(in the rows, 128 means zero)
A single turn carries every row of the set below to another of its rows. Some are shown first; where does it send the rows asked next?
faz: [139 131 125 122 163  98 125 117 155 142  92 138]
Tuti: [126 144 118 127 132 103 146 100 142 132  96 150]
Nunir: [ 98 138 119 109 140 143 116 150 135 133 163 109]
dop: [ 95 140 111 110 139 135  95 147 150 118 152 111]
falom: [117  98 138 135 114 145  89 158 146 133 147 135]
zov: [111 124 143 105 136 153 117 135 163  88 145 143]
bof: [139 115 123 113 115 133 124 164 163  92 106 134]
nimi: [110 104  93 105 133 140  98 147 136 112 135 124]
Fumiv: [139 102 106 148 120 150 137 117 155  91 126 119]
Vutom: [103 127 130 108 148 145 106 154 144 121 153  99]
lepa: [147 161 129 146 141 113 141 104 140 146 101 134]
Pakam: [121 144 126 132 126 121 127 134 120 114 181 103]
Vifun: [127 121 158 111 109 142 100 109 145 120 157 151]
bog: [162 118 129 109 101 142 125 133 155 134 119 165]
Vumi: [165 136  81 124 124 110 124 146 138 120 138 115]
figo: [107 121 164 143 132 120 120 134 171 150 129 154]
besat: [124 119 141 157 155 116 130 114 151 122  86 134]
kugu: [144 137 123 147  90 117 105 144 117 116 150 107]
Ninum: [116 124 142 131 115 159 128 116 140 147 170 131]
tefiv: [122 142 108 106 166  90 108 144 158 119 123 125]
ren: [139 142 105 164 115  93 145 110 144 127 144 136]
pem: [114 131 148 147 157 127 142 111 161 118  95 135]
zago: [146 148 116 100 120 120  80 146 139 111 150 117]
mis: [147 103  96 135 142 120 113 158 117 115 151 121]
nez: [135 143 115 152 136 100 147 115 156 126  91 128]
povav: [112 122 142 132 119 142 101 118 142 152 172 144]
zepug: [162 155 127  91 129 142 104 114 156 120 123 124]
Nekis: [139 151 128 144 140 116 134  96 148 126  89 136]
Zive: [153 157 142 133  94 141 118 137 133 146 151 139]
repa: [144 139 114 129 127 121 121 123 118 118 177  98]
Lezo: [112 122 141 124 129 142 124 122 128 143 183 131]
zan: [134 122 157 155 146  97 135 117 159 131  98 137]
godor: [130 136 115 150 118 110 111 123 125 109 180 109]
tufu: [146 136 132 141 161 100 114 119 136 139  88 127]
Zoka: [161 102 153 147 128 134  98 153 136 145 125 115]
Daz: [140 133 145 126 154  80 121 125 130 137  99 136]
peb: [181 108 130 129 115 106 120 148 135 102 131 137]
diful: [128 101 142  99 156 133 104 152 170 116 131 140]
tokeb: [147 130 154 151  91 138 137 125 162 126 145 143]
pabim: [142 124 128 145 175 100 124 129 134 133 100 121]
tuf: [108 118 142 152 138 102 142 130 146 122  89 135]
Leso: [135 120 109 138  95 138 118 109 144  99 165 140]

Nekis goes to tufu
Ninum goes to repa
Now find these:
tokeb goes to Vumi
mis goes to zov
pabim goes to pem
bof goes to bog
tuf goes to Tuti
Fumiv goes to zepug
povav goes to godor
nez goes to faz
zago goes to falom
Lezo goes to Pakam
nimi goes to Vifun
ren goes to tefiv

